In the data rows, zero lies at 4.5, halfway between 4 and 5.
Every row has a hidden score. How much higher is the second row's score than the first row's in each pair? 15 means about the same, 30 much higher and 0 much lower. The score is a weighted sum of the row's numbers plus the product of two more (or one squared), each taken from its middle value.
[4 4 4 5 4 6 4 4 5 5 5 4 4 4 4 4 4 6 4 5 4]
[5 4 4 5 4 6 5 4 4 5 5 5 4 4 4 4 3 5 4 5 4] >> 13
[3 4 8 5 5 5 6 4 5 4 7 4 5 5 6 5 5 1 4 4 5]
[5 3 4 5 4 5 4 4 5 5 4 6 4 4 4 5 5 5 4 3 5] >> 8
[4 5 4 5 5 5 4 4 6 4 4 4 4 3 3 5 4 6 4 5 3]
[3 3 9 5 4 5 6 6 7 4 8 4 7 7 9 5 5 0 6 3 5] >> 22
[4 3 4 5 5 5 0 4 5 4 3 7 3 4 4 4 0 5 4 5 4]
[4 6 4 5 5 6 6 4 4 5 4 4 4 4 4 4 4 6 4 6 3] >> 10
[4 5 4 5 4 6 5 4 5 5 4 4 4 4 4 5 3 5 4 4 3]
[4 7 4 5 4 5 5 4 3 4 5 4 4 3 3 5 6 5 4 5 4] >> 13
[4 4 4 5 4 5 3 5 6 5 4 4 3 4 4 4 5 5 4 4 5]
[2 5 4 1 4 3 5 6 6 5 4 4 5 6 7 4 5 4 5 4 5] >> 12
[6 4 4 5 4 4 4 5 6 4 4 5 4 5 4 5 5 5 4 4 5]
[4 4 6 2 4 4 6 6 2 4 4 4 6 6 8 4 5 2 6 3 5] >> 16
[4 5 4 5 4 1 5 5 6 5 4 4 3 4 4 5 4 5 4 3 5]
[9 5 5 5 4 1 5 2 4 5 4 5 9 5 6 4 5 2 9 4 5] >> 6
[5 6 9 0 4 4 6 9 4 5 4 4 8 9 9 2 5 0 7 4 5]
[4 4 5 5 4 5 5 4 4 3 6 4 4 4 5 5 5 4 4 4 5] >> 11
[1 4 4 4 5 4 5 4 4 5 4 4 4 5 8 4 5 3 5 4 5]
[8 5 6 5 4 4 5 6 5 4 5 4 6 6 5 4 5 3 6 4 5] >> 13
[4 4 4 5 5 4 5 4 6 5 5 4 4 4 4 5 5 5 4 4 5]
[2 3 5 5 4 4 5 3 3 4 7 4 5 4 7 6 5 1 7 3 5] >> 22
[4 4 4 5 5 4 5 5 5 5 4 4 3 4 4 4 5 5 4 3 5]
[4 5 4 5 4 5 5 6 5 4 4 5 3 4 3 5 5 5 4 3 5] >> 15
[3 4 4 5 4 6 5 4 5 5 4 5 4 4 4 5 5 6 4 5 5]
[4 6 4 5 5 6 6 5 3 4 5 5 4 4 4 4 4 6 4 7 2] >> 10
[5 5 4 5 4 3 5 4 5 5 4 6 3 5 4 4 5 5 4 4 5]
[6 5 6 4 4 5 6 7 5 5 5 5 5 6 5 4 5 2 5 3 5] >> 17
[4 5 4 5 5 5 5 4 5 4 5 4 5 4 3 5 6 6 4 6 4]
[4 3 4 5 6 5 0 5 5 5 3 5 4 4 4 4 2 5 4 4 6] >> 23
[5 4 4 4 5 6 4 4 4 4 5 5 4 4 4 5 3 5 4 6 4]
[2 4 4 4 4 5 5 4 3 4 5 4 4 4 4 5 4 5 4 3 5] >> 20
[4 4 4 5 5 6 5 5 5 5 5 4 4 5 4 5 6 5 4 6 6]
[4 5 4 3 5 5 5 6 6 4 4 4 4 5 4 5 5 5 4 3 5] >> 14
[4 5 4 4 4 3 5 3 4 5 4 4 4 5 6 4 5 3 6 4 5]
[4 4 4 5 5 6 3 4 5 5 5 5 5 5 4 4 3 5 4 6 3] >> 16
[5 4 4 5 4 5 2 4 6 4 5 6 2 4 4 5 4 5 4 3 5]
[5 4 4 4 4 7 4 4 4 5 5 6 4 5 4 4 1 5 4 7 4] >> 13
[5 5 9 0 4 5 6 9 6 4 4 4 9 9 9 1 5 0 9 3 5]
[5 5 4 5 4 4 5 5 5 5 4 5 3 5 4 4 5 5 4 4 5] >> 3
[8 3 9 6 5 5 5 2 0 4 8 4 8 6 8 5 5 0 9 3 5]
[4 5 4 4 5 6 5 4 5 4 5 5 4 5 4 4 4 6 4 8 4] >> 8
[4 3 4 5 4 5 0 4 6 4 3 6 4 4 4 4 0 5 4 4 3]
[4 4 4 5 4 5 5 4 6 4 4 4 4 4 4 5 5 5 4 4 4] >> 14
[7 4 4 5 4 1 6 4 0 5 5 4 4 5 4 5 5 6 5 4 5]
[1 4 4 4 4 5 5 4 4 5 4 4 4 4 5 4 4 5 4 4 5] >> 20
[8 3 9 6 5 5 5 4 0 4 8 4 9 6 9 5 5 0 8 3 5]
[4 6 5 2 4 5 5 4 1 5 4 4 4 4 5 4 5 4 4 4 5] >> 10
[4 5 4 5 5 3 5 4 5 5 5 4 4 4 3 4 6 5 4 4 6]
[4 5 4 5 4 2 5 5 5 4 5 4 3 4 4 4 5 6 4 4 5] >> 13
[4 7 4 5 4 5 6 4 5 4 4 4 4 3 4 5 3 5 4 5 6]
[4 5 4 5 6 7 5 4 5 4 5 5 4 5 4 4 3 5 4 9 2] >> 10
[4 4 4 4 5 4 4 5 6 5 4 6 3 4 4 4 6 5 4 4 5]
[5 4 4 5 4 3 5 4 5 5 4 4 4 4 4 5 5 5 4 3 5] >> 15
[5 6 4 5 5 5 6 4 3 5 4 5 4 5 4 5 5 5 4 3 6]
[7 4 4 5 5 3 5 4 3 4 5 5 3 5 4 5 5 5 4 3 5] >> 14
[7 5 5 4 4 5 6 4 2 5 5 5 3 4 4 5 6 5 4 4 5]
[4 5 4 5 5 5 5 5 5 5 4 5 4 5 4 4 6 5 4 9 5] >> 16
[4 5 4 4 4 4 6 5 5 4 5 4 4 4 4 5 5 6 4 4 5]
[4 6 4 5 4 6 5 5 4 5 5 4 4 3 4 5 5 6 4 6 3] >> 11
[4 4 4 5 5 5 2 4 5 5 4 6 3 5 4 4 3 5 4 4 5]
[4 3 4 5 5 5 3 4 6 4 3 4 4 4 4 4 5 5 4 4 3] >> 14
[2 4 5 5 4 3 5 8 6 4 4 4 8 5 9 5 5 1 8 3 5]
[4 4 4 5 5 5 1 4 5 5 5 5 4 4 4 4 4 5 4 3 4] >> 10
[4 4 4 4 4 4 4 4 5 4 5 7 3 5 4 5 4 6 4 8 6]
[4 4 4 5 4 5 0 4 6 5 3 5 4 4 4 5 2 5 4 5 4] >> 20
[4 4 4 5 5 5 0 4 6 5 3 4 4 5 4 4 3 5 4 5 2]
[2 4 4 5 4 3 5 4 1 4 4 4 4 4 6 5 5 5 5 4 5] >> 8
[3 4 4 5 4 5 5 4 6 4 5 4 4 4 4 5 5 5 4 3 5]
[4 5 4 6 5 6 4 5 5 5 5 4 5 4 4 5 5 5 4 9 4] >> 9
[4 4 4 5 4 5 5 4 5 5 3 4 4 4 4 4 5 5 4 3 2]
[4 5 4 6 5 6 5 4 5 4 4 5 4 4 4 5 4 5 4 9 3] >> 14
[5 4 4 5 5 8 4 5 4 4 4 6 4 5 4 4 2 5 4 7 3]
[5 6 4 5 5 7 6 4 4 4 5 5 4 4 4 4 4 6 4 6 4] >> 14
[4 5 5 2 4 3 5 8 5 4 4 4 5 6 5 4 5 4 6 3 5]
[5 4 4 5 5 5 1 5 5 5 5 5 2 5 4 4 5 5 4 3 5] >> 18
[4 4 4 4 4 5 5 4 5 5 4 4 4 4 4 5 5 5 4 4 5]
[4 6 4 4 4 5 6 5 6 5 5 4 4 5 2 4 6 5 4 4 5] >> 15
[5 3 4 5 5 5 2 4 5 4 5 5 3 5 4 4 5 5 4 4 5]
[7 4 4 5 4 5 7 4 1 4 4 5 4 4 4 5 5 5 4 3 5] >> 11
[4 4 4 5 6 5 5 4 5 5 5 5 4 5 3 4 6 5 4 4 4]
[4 4 4 5 5 5 3 4 6 5 3 4 4 4 4 4 2 5 4 6 2] >> 14
[4 6 4 5 5 7 4 4 5 4 5 6 4 4 4 4 2 5 4 9 1]
[4 5 4 5 4 5 5 4 5 4 2 5 4 3 4 4 1 5 4 7 2] >> 22
[2 5 4 3 4 4 5 5 6 4 5 5 4 5 5 4 4 5 4 4 5]
[2 6 4 1 5 5 6 6 6 4 4 4 4 5 5 4 5 4 4 4 5] >> 15
[4 3 4 5 4 5 0 4 5 4 3 7 3 4 4 4 1 5 4 4 4]
[6 6 7 0 3 4 5 9 6 5 5 4 8 9 3 3 5 3 6 3 5] >> 23
[4 3 7 5 5 5 0 1 4 5 8 5 5 4 5 6 5 1 7 4 6]
[4 5 5 5 5 5 6 4 4 4 5 4 4 4 4 4 5 5 4 3 6] >> 15
[4 4 3 5 5 5 4 4 6 4 4 5 4 5 4 4 5 5 4 4 4]
[4 6 4 6 5 6 6 4 5 4 5 4 5 4 4 4 6 5 4 8 3] >> 11
[5 5 4 5 4 0 5 4 5 5 5 4 4 4 4 5 5 5 5 3 5]
[4 4 4 5 5 5 4 4 5 5 5 3 4 4 3 5 6 5 4 4 5] >> 17
[4 4 4 4 5 6 0 4 5 4 3 5 4 5 4 4 0 5 4 7 3]
[4 5 4 7 5 5 6 4 4 5 4 4 4 3 3 4 3 5 4 6 2] >> 14
[4 4 4 4 4 5 6 4 6 4 5 4 4 4 4 4 5 5 4 4 5]
[6 3 4 6 5 4 4 4 5 4 5 6 3 5 4 5 5 5 4 4 5] >> 15
[2 4 4 4 5 0 5 4 0 5 4 5 7 5 9 5 5 4 9 3 5]
[4 5 4 5 4 5 5 4 5 4 3 4 4 3 4 5 5 5 4 4 5] >> 16
[4 6 3 3 5 5 6 4 3 5 5 4 4 5 3 4 4 5 4 4 5]
[5 4 4 5 5 4 5 3 6 5 5 4 5 5 5 5 5 4 6 3 5] >> 18
[4 5 4 5 5 6 4 4 5 5 5 6 4 4 4 4 3 5 4 9 4]
[4 5 4 4 4 6 3 4 5 5 3 6 4 4 4 4 1 5 4 6 2] >> 15
[5 4 4 5 5 1 5 4 2 5 4 4 4 4 5 5 5 5 6 3 5]
[4 5 3 5 4 5 6 4 3 4 4 4 4 3 4 5 5 5 4 4 4] >> 12
[4 3 4 5 5 5 0 4 5 5 3 5 4 4 4 5 1 6 4 5 4]
[7 6 4 5 5 0 5 0 4 4 5 4 7 5 6 5 5 4 9 4 4] >> 14
[4 4 3 4 5 5 5 4 6 4 4 4 4 4 3 5 5 5 4 4 4]
[4 4 4 5 4 5 2 4 5 5 4 4 4 4 4 4 4 5 4 4 4] >> 17
[4 4 4 5 4 7 5 4 4 5 4 5 4 4 4 4 4 5 4 5 3]
[4 6 4 4 4 4 6 4 3 5 5 5 4 4 4 5 5 6 4 4 5] >> 14
[4 4 4 4 4 4 0 4 6 5 0 5 4 3 4 4 4 5 4 3 2]
[6 4 7 5 4 5 4 4 4 5 5 5 4 4 4 5 5 4 3 4 5] >> 18
[4 7 6 0 4 0 5 5 1 5 5 4 9 9 9 2 5 1 9 4 5]
[4 4 4 5 5 5 3 4 4 4 4 4 3 4 4 5 5 4 4 3 4] >> 5
[4 5 4 6 5 5 4 4 5 4 5 4 4 4 4 5 7 5 4 9 6]
[3 3 4 5 4 5 2 4 6 4 5 4 3 5 4 4 5 5 3 3 5] >> 25
[4 4 4 5 6 5 5 4 6 5 5 4 4 4 3 5 5 5 4 4 4]
[4 4 4 4 4 7 1 4 5 5 3 7 4 5 4 4 0 5 4 7 3] >> 12
[4 6 4 4 4 5 5 4 2 5 5 4 4 4 3 5 5 5 4 4 5]
[4 4 4 5 6 4 5 5 5 4 4 4 4 4 3 5 6 5 4 5 7] >> 24
[4 4 4 5 4 6 3 5 5 4 4 5 4 4 4 4 3 6 4 5 3]
[4 6 4 4 4 3 5 4 4 5 4 4 4 5 4 4 4 5 4 4 5] >> 16
[4 3 4 5 4 5 5 4 3 5 5 4 3 4 4 5 5 5 4 4 4]
[4 3 4 4 5 7 1 4 5 5 2 5 5 4 4 4 1 5 4 5 4] >> 18
[7 6 5 5 4 5 6 4 2 5 4 4 4 5 4 5 5 4 4 3 5]
[4 7 3 7 4 5 4 4 5 4 4 5 4 3 4 4 2 5 4 8 3] >> 12
[4 4 4 5 5 4 5 4 5 5 5 4 3 4 4 4 5 5 4 4 6]
[4 4 4 5 4 5 2 4 5 4 4 5 4 4 4 4 2 5 4 4 4] >> 13
[6 4 4 5 4 5 5 4 4 5 5 6 3 4 4 5 4 5 4 4 5]
[4 4 3 5 5 4 5 4 6 4 4 4 4 3 4 5 4 5 4 4 3] >> 18
[7 5 5 4 4 5 5 4 0 5 4 5 4 4 4 4 5 5 4 4 5]
[2 4 8 5 4 5 5 2 6 5 9 4 6 5 8 5 5 0 7 4 5] >> 22
[4 4 4 4 4 5 6 4 5 5 5 4 4 4 4 4 5 5 4 3 5]
[5 5 4 5 4 5 5 4 5 4 5 5 3 4 4 5 5 5 4 4 6] >> 15
[8 4 5 5 4 4 5 5 3 4 5 5 5 5 5 5 5 3 6 4 6]
[3 4 4 5 5 3 5 7 5 5 5 4 5 4 5 5 4 5 6 3 5] >> 28
[5 3 4 4 5 5 1 4 5 4 5 7 2 4 4 5 4 5 4 3 6]
[4 6 4 6 4 5 6 4 5 5 5 4 4 4 3 5 5 5 4 5 4] >> 12
[4 4 4 5 4 5 0 4 5 5 3 6 4 4 4 4 2 5 4 4 4]
[4 5 4 6 6 5 5 4 5 5 5 4 5 4 3 5 6 5 4 7 4] >> 14
[6 6 4 5 4 5 6 4 4 5 4 5 4 4 4 4 5 5 4 4 5]
[4 5 4 5 5 4 5 4 1 5 4 4 4 4 4 4 5 5 4 3 5] >> 21
[4 5 4 4 5 6 6 4 4 5 4 4 4 4 4 5 4 5 4 6 3]
[4 5 4 5 4 5 5 4 5 4 3 6 4 3 4 5 3 5 4 4 5] >> 22
[9 4 4 5 5 0 7 0 4 5 4 4 8 4 7 5 5 5 9 4 5]
[3 4 4 5 4 1 5 5 5 4 5 4 3 4 5 4 4 5 5 4 5] >> 24
[4 3 4 5 5 6 2 4 5 4 5 6 4 5 4 4 1 5 4 7 5]
[4 6 4 2 4 2 6 4 2 5 4 4 4 5 5 4 5 5 4 4 5] >> 9
[4 4 4 4 5 5 0 4 5 5 4 5 4 4 4 5 2 5 4 5 4]
[4 4 4 5 6 4 5 4 6 5 4 4 4 5 3 4 6 5 4 4 5] >> 18
[4 5 4 5 4 6 6 4 5 4 5 4 5 4 4 4 6 6 4 9 4]
[6 3 4 4 5 5 4 5 4 4 5 5 3 4 4 5 5 5 4 4 5] >> 18
[5 5 4 5 4 4 5 5 5 4 5 6 3 4 4 4 5 6 4 4 5]
[4 4 4 5 4 5 3 4 2 4 7 4 3 5 4 5 5 4 4 3 5] >> 19
[4 4 3 5 5 4 0 4 6 4 2 4 4 4 4 4 2 5 4 4 2]
[9 4 9 6 5 5 5 4 2 4 7 5 8 6 6 5 5 0 7 4 6] >> 15
[4 4 4 5 5 6 0 4 5 4 4 5 5 4 4 4 1 5 4 8 4]
[4 6 4 1 4 4 5 9 6 4 5 4 5 7 3 4 4 5 4 4 5] >> 11
[4 4 4 5 4 6 4 4 5 5 3 6 4 3 4 5 4 6 4 4 3]
[4 5 5 2 4 4 5 4 5 4 5 4 4 4 4 4 5 4 4 4 5] >> 16
[4 5 4 5 4 3 5 4 5 5 4 4 3 5 4 4 6 5 4 7 7]
[9 3 5 5 4 3 5 2 3 4 5 5 7 5 5 6 4 3 8 4 5] >> 11
[4 4 4 4 5 5 5 4 5 4 4 4 4 4 3 4 5 5 4 4 4]
[6 4 4 4 5 5 5 4 4 5 5 6 3 4 4 4 4 5 4 3 5] >> 15
[2 4 5 5 4 5 5 7 5 5 4 4 6 5 7 5 5 4 6 3 5]
[2 5 4 5 4 5 5 4 2 5 4 4 4 4 4 4 5 5 4 4 5] >> 15
[4 6 4 4 4 2 5 5 6 5 4 4 3 5 2 5 5 5 4 3 5]
[4 5 4 4 4 7 6 4 4 5 4 5 4 4 4 4 2 5 4 8 1] >> 9
[6 4 8 5 4 5 6 4 4 4 6 5 5 5 5 5 5 2 4 4 5]
[4 4 5 5 4 5 5 4 5 4 4 4 4 4 4 5 5 4 4 4 5] >> 16
[4 5 4 5 5 5 5 4 5 5 4 5 3 4 4 4 5 5 4 4 5]
[4 6 4 8 6 6 3 4 5 4 5 4 4 4 4 5 2 5 4 9 0] >> 12
[4 4 4 4 7 5 5 4 6 5 4 4 4 4 3 4 5 6 4 4 4]
[4 4 4 5 5 7 5 4 5 4 4 4 4 5 4 4 3 5 4 6 4] >> 17
[9 3 8 5 4 5 5 3 4 4 6 4 7 5 5 5 5 2 7 4 5]
[4 4 4 5 6 5 3 4 5 5 4 5 4 5 4 4 4 5 4 6 5] >> 15
[4 3 4 5 4 5 5 7 5 4 4 4 5 5 5 4 5 4 5 3 5]
[4 4 4 5 5 4 3 4 5 5 5 4 3 5 4 4 5 5 4 4 6] >> 17
[5 5 5 4 4 3 5 4 4 5 4 4 5 5 6 4 5 3 6 4 5]
[5 4 4 5 4 7 4 4 3 4 4 6 4 4 4 4 5 5 4 4 4] >> 14
[9 5 7 5 4 3 5 3 3 4 4 4 8 5 6 4 5 2 8 4 5]
[5 5 5 2 4 4 5 6 5 5 4 4 6 5 5 4 5 3 5 3 5] >> 11
[4 6 4 5 4 4 5 4 5 5 5 4 4 4 4 4 6 5 3 7 5]
[4 6 9 0 4 5 5 5 6 4 4 4 4 6 6 3 5 2 4 4 5] >> 26
[6 4 6 5 4 5 6 4 3 4 5 5 4 4 4 5 5 4 4 4 5]
[3 3 4 5 4 5 5 5 2 5 4 4 4 5 4 5 5 5 4 4 4] >> 15
[4 4 4 5 4 5 4 4 6 4 4 4 4 4 4 5 4 5 4 4 3]
[3 4 4 5 5 2 5 5 5 4 4 4 4 5 5 5 5 5 4 3 5] >> 18
[6 3 6 5 4 5 5 4 0 4 7 4 5 4 5 5 5 3 5 4 5]
[5 6 4 4 5 2 6 5 5 4 5 4 4 5 4 4 5 4 5 4 5] >> 13
[4 7 4 7 5 5 5 4 3 5 5 4 4 4 3 5 5 5 4 5 5]
[4 4 3 5 4 5 4 4 5 4 2 5 4 3 4 5 4 6 4 3 3] >> 13
[4 5 4 5 4 4 5 4 5 5 5 4 4 4 3 5 6 6 4 4 5]
[5 5 4 4 4 6 6 4 4 5 4 5 5 4 4 4 5 5 4 5 5] >> 12
[4 7 3 6 5 5 5 4 5 5 4 4 4 4 4 5 6 5 4 8 4]
[6 6 6 4 5 5 6 4 4 4 4 5 4 4 4 4 5 5 4 4 5] >> 20
[3 4 4 5 4 4 6 4 3 4 4 4 4 4 4 4 5 5 4 4 5]
[4 4 4 5 5 5 2 4 5 5 5 4 4 5 4 4 6 5 4 5 7] >> 20
[6 4 4 5 5 4 4 4 5 5 5 6 3 4 4 5 5 5 4 4 5]
[4 5 4 5 4 5 6 4 5 5 5 4 4 4 4 4 5 5 4 4 4] >> 15
[4 5 3 6 5 5 3 5 5 5 5 4 4 5 3 4 7 5 4 7 5]
[4 5 4 3 5 5 5 4 5 5 4 4 4 5 3 4 5 5 4 4 5] >> 17
[4 4 4 4 5 5 3 4 5 4 4 5 3 5 4 4 5 5 4 4 5]
[4 4 4 5 4 4 5 4 2 5 5 5 4 5 4 5 5 5 4 3 5] >> 12
[4 5 4 4 5 5 6 4 5 5 4 4 4 4 3 5 5 5 4 4 4]
[4 6 4 5 5 6 6 4 4 5 5 4 4 4 4 5 5 6 4 5 3] >> 12
[5 4 5 5 4 5 4 6 6 5 6 4 4 4 4 4 5 4 4 3 5]
[5 5 4 5 4 3 5 4 1 5 5 4 4 4 5 5 5 4 5 4 5] >> 13
[4 4 4 5 4 5 3 4 5 5 5 4 3 5 4 5 4 5 4 3 5]
[9 4 4 5 4 0 7 0 4 4 4 4 9 5 8 6 5 1 9 3 4] >> 5
[4 4 4 6 6 5 4 5 5 4 5 4 4 5 3 4 5 5 4 6 3]
[5 3 4 5 5 6 1 4 5 5 5 6 3 5 4 4 3 6 4 4 4] >> 17
[5 3 4 5 5 5 2 4 6 4 4 5 3 3 4 5 5 5 4 4 4]
[6 5 6 3 5 5 5 9 6 5 5 4 9 7 4 4 5 3 9 3 5] >> 14
[4 5 4 5 4 8 5 4 5 4 5 4 5 4 4 5 2 5 4 8 3]
[4 3 4 5 5 5 0 4 5 5 4 5 3 4 4 5 5 5 4 5 6] >> 19
[4 5 4 6 5 4 6 4 5 5 5 4 4 4 2 4 6 5 4 5 5]
[4 3 4 5 4 5 4 4 5 4 5 5 3 4 4 5 5 5 4 4 4] >> 12
[4 5 4 5 5 5 3 4 5 4 4 4 4 4 4 5 4 5 4 5 3]
[4 5 4 4 4 5 6 4 5 5 4 4 4 4 4 5 5 5 4 3 5] >> 15
[4 4 4 4 5 5 5 4 5 5 4 4 4 4 3 5 5 5 4 4 5]
[4 3 4 5 6 5 0 4 5 4 4 5 4 4 4 4 4 5 4 6 6] >> 17
[5 3 4 5 4 5 1 4 5 5 5 6 3 4 4 5 3 6 4 3 5]
[4 7 3 6 4 6 6 4 2 5 4 4 4 3 4 5 5 6 4 6 4] >> 11
[5 3 4 5 4 4 4 4 4 5 5 5 3 4 4 5 5 6 4 4 5]
[5 3 4 5 4 7 0 4 5 5 4 6 3 5 4 4 3 5 4 5 4] >> 21
[4 4 4 5 5 4 5 4 5 5 5 4 4 5 4 4 6 5 4 7 6]
[4 5 4 6 5 5 3 4 5 4 5 4 4 4 4 4 3 5 4 9 1] >> 10
[4 4 4 5 4 5 2 4 6 4 3 5 4 4 4 5 4 5 4 4 3]
[4 5 4 5 5 7 4 4 5 4 4 4 4 4 4 4 4 5 4 7 4] >> 16
[0 3 7 6 4 5 6 1 6 4 8 4 9 6 9 6 5 0 9 4 5]
[7 5 5 4 4 3 5 5 6 5 4 5 7 6 5 4 5 3 7 3 5] >> 1
[4 4 4 5 5 5 5 4 5 5 4 4 4 4 4 4 5 5 4 3 5]
[4 4 9 0 4 5 6 8 6 4 5 4 5 6 7 4 5 1 3 3 5] >> 13
[3 5 4 4 4 1 5 6 6 5 4 4 5 4 5 4 5 5 6 4 5]
[3 4 4 5 4 5 5 4 5 5 4 4 4 5 4 4 5 5 4 4 4] >> 16
[3 4 4 5 4 5 5 4 3 4 4 4 4 4 4 4 5 5 4 3 5]
[3 5 5 1 4 5 5 5 4 4 4 4 4 6 7 4 4 3 4 3 5] >> 15
[4 3 4 5 5 5 2 4 5 4 4 6 3 4 4 4 3 6 4 3 5]
[4 4 4 5 5 5 4 4 5 4 5 4 4 4 4 5 5 6 4 5 5] >> 13
[4 3 4 5 5 5 2 5 5 4 5 5 3 5 3 5 5 6 4 4 5]
[4 5 3 4 4 6 1 4 6 5 2 7 4 4 4 5 1 5 4 6 3] >> 7
[4 4 4 5 4 6 3 4 6 4 4 6 5 4 4 4 0 5 4 8 2]
[4 4 4 5 4 4 0 5 6 5 1 5 4 4 4 4 0 5 4 4 3] >> 20
[4 3 4 5 5 5 2 4 5 5 4 5 3 4 4 4 5 5 4 3 4]
[4 4 4 6 6 6 4 4 5 4 5 4 4 5 4 4 5 5 4 9 4] >> 17
[5 6 6 1 4 5 5 6 6 5 5 4 4 5 4 3 5 4 3 3 5]
[9 5 6 4 4 1 5 4 0 5 4 4 7 6 6 4 5 3 8 3 5] >> 15
